In the rows, zero is written as 128.
Rotation paths and how fast each direction turns (deg/step):
Each turn is a multiple of 5 degrees from 10 to 175, or 0.
Each row of a path follows its step; steps can be skipped.

step 0: [117 136 122 115 120 115 122 126 134 117 125 117 130 132 127 131 134 128
 122 116 108 122 135 136 115]
step 1: [118 133 139 134 116 137 128 116 140 123 127 110 127 120 130 129 128 112
 133 130 118 143 122 124 123]
step 2: [137 133 126 143 124 134 129 128 143 123 114 130 135 114 125 117 129 132
 125 119 125 125 106 121 131]
step 3: [127 132 116 141 125 128 128 108 121 123 102 136 127 128 124 125 131 131
 124 130 131 124 139 131 140]
step 4: [114 114 132 125 129 113 130 114 126 126 122 132 129 114 115 124 122 138
 131 121 129 126 143 125 112]
step 5: [123 131 133 130 115 132 125 125 120 123 142 123 107 116 115 124 129 119
 136 121 137 119 128 115 125]
step 6: [134 148 129 126 127 128 122 133 141 128 133 139 123 120 120 112 114 129
 138 123 140 133 128 133 140]
step 7: [121 137 120 131 139 125 112 123 137 125 127 137 132 153 119 118 124 127
 131 128 120 117 136 121 133]
step 8: [110 134 118 128 132 118 127 110 136 135 138 132 131 134 127 143 135 129
 135 127 131 141 126 119 115]
step 9: [131 141 118 119 117 115 132 127 138 127 135 120 128 120 130 130 144 116
 125 117 127 114 117 127 117]
Directions:
[130 131 132 129 132 122 129 128 131 132 130 130 133 120 126 130 125 134
 130 129 126 133 128 132 127]
160
[129 131 123 128 124 129 129 132 125 128 129 134 123 124 127 132 132 131
 127 127 130 129 118 127 129]
110
[120 127 134 127 125 126 127 128 122 129 128 133 130 129 130 127 129 126
 131 130 122 131 126 123 124]
100
[133 126 126 130 128 125 129 124 127 127 126 134 129 130 129 136 131 128
 128 125 130 127 134 127 120]
80
[121 127 120 129 132 128 128 127 124 129 127 127 134 131 127 128 130 136
 129 128 129 127 130 128 131]
85

step 0: [137 113 143 127 129 136 135 130 118 129 132 139 124 123 136 133 120 134
 128 119 118 136 120 133 139]
step 1: [126 127 129 135 116 135 138 141 122 115 123 128 126 117 133 122 128 126
 130 122 116 120 136 111 122]
step 2: [128 132 145 122 133 116 132 133 117 118 128 116 117 124 138 120 135 117
 128 130 135 122 122 136 121]
step 3: [135 115 143 134 120 123 118 129 111 135 129 127 136 130 128 127 123 135
 137 113 128 127 117 128 128]
step 4: [124 137 143 139 112 131 132 127 127 129 136 128 123 117 125 138 135 129
 123 120 115 127 137 122 118]
step 5: [114 136 137 127 126 122 118 127 117 119 126 125 129 130 125 110 141 130
 124 140 131 121 126 128 114]
step 6: [126 123 145 125 134 126 118 112 118 134 135 116 130 126 124 134 119 142
 136 129 136 130 128 132 128]
step 7: [127 130 129 139 119 136 114 118 128 128 126 133 122 118 112 123 131 132
 128 119 119 140 142 122 130]
step 8: [118 136 136 122 136 132 130 120 133 124 132 132 109 130 127 115 134 136
 121 145 119 126 127 122 126]
step 9: [126 118 134 120 145 136 113 123 122 115 126 125 135 129 132 124 116 133
 137 133 136 135 130 118 131]
Directions:
[135 125 128 134 127 123 124 127 130 131 127 125 122 129 124 129 129 128
 130 123 131 131 126 131 134]
100
[127 133 134 126 131 129 135 124 131 129 131 125 123 128 131 134 127 130
 126 127 127 128 128 134 130]
175
[125 128 127 135 126 127 130 132 136 122 130 125 125 127 127 125 131 130
 124 133 126 124 126 126 129]
110
[127 131 133 129 124 124 127 135 126 130 128 124 131 132 128 132 127 123
 126 124 127 127 122 126 123]
35

step 0: [136 131 138 119 120 114 134 138 139 113 136 121 128 126 124 132 127 122
 134 131 127 126 140 131 121]
step 1: [137 117 130 125 121 137 149 128 139 139 127 137 129 128 124 130 129 120
 137 132 132 130 133 138 125]
step 2: [121 120 120 129 111 123 134 129 116 130 125 133 117 132 140 121 119 127
 139 126 123 128 137 133 136]
step 3: [138 130 129 126 119 124 120 138 119 130 141 112 136 131 128 119 119 118
 133 134 132 131 137 130 137]
step 4: [139 139 125 114 128 127 143 132 131 123 135 134 137 132 131 117 135 115
 129 121 135 120 131 132 125]
step 5: [128 124 129 130 114 130 137 121 127 123 133 138 130 127 128 132 125 116
 129 115 115 136 123 146 129]
step 6: [122 126 137 121 114 127 130 129 115 128 133 123 117 138 129 124 133 121
 132 145 128 135 119 137 135]
step 7: [132 129 129 124 125 124 127 139 123 134 135 127 126 124 139 130 132 101
 130 131 128 120 128 114 130]
step 8: [131 135 135 124 118 131 143 145 125 116 137 132 131 122 126 135 120 125
 125 123 120 120 132 132 117]
step 9: [129 111 134 123 127 135 147 126 130 121 134 123 131 122 132 132 133 126
 134 138 124 132 132 143 135]
Directions:
[127 123 130 130 126 127 131 133 130 128 128 128 122 123 128 134 129 129
 128 134 127 126 131 124 122]
45
[126 127 132 136 129 128 126 129 123 133 130 126 120 132 132 126 129 129
 133 126 130 129 126 127 131]
90
[129 124 132 123 131 123 123 129 132 125 131 121 128 130 128 127 132 128
 128 133 131 131 129 129 132]
115
[127 125 129 129 129 128 134 127 133 128 130 125 127 128 128 132 130 130
 129 121 132 126 124 137 125]
90

step 0: [121 141 128 146 130 121 119 131 133 125 145 149 125 132 125 123 130 120
 130 121 135 125 119 134 136]
step 1: [132 119 132 120 128 135 123 134 130 136 149 138 119 117 129 140 135 137
 145 116 134 133 123 135 131]
step 2: [106 137 128 133 136 122 129 131 135 140 139 148 129 136 126 134 139 126
 132 139 131 127 119 131 133]
step 3: [124 124 127 128 125 127 122 133 127 115 160 138 115 123 123 130 129 130
 131 125 135 142 131 135 129]
step 4: [119 135 123 129 135 125 139 128 132 136 133 141 116 134 134 141 150 135
 143 120 130 130 122 132 122]
step 5: [117 119 128 119 131 128 132 128 125 117 148 153 127 139 130 124 126 125
 127 129 130 133 124 137 140]
step 6: [131 131 115 120 138 134 126 130 122 124 146 131 115 127 132 140 151 132
 138 138 129 132 129 133 120]
step 7: [120 125 119 131 134 117 139 130 133 128 144 140 126 152 138 129 131 130
 123 124 117 137 118 134 128]
step 8: [128 120 116 114 127 144 138 128 126 119 144 135 118 124 137 135 143 125
 118 128 136 132 134 136 131]
step 9: [129 140 111 135 138 128 130 121 123 123 138 136 126 152 142 141 135 131
 131 131 124 122 124 124 130]
Directions:
[127 131 126 129 134 130 131 131 128 130 125 127 129 122 130 125 136 129
 127 130 133 123 126 128 123]
160
[132 128 127 122 132 125 134 124 125 124 127 126 122 130 128 125 131 126
 125 131 122 128 126 130 129]
25
[130 127 130 127 126 132 125 126 131 129 123 126 125 129 125 136 137 125
 130 129 126 129 132 129 128]
155
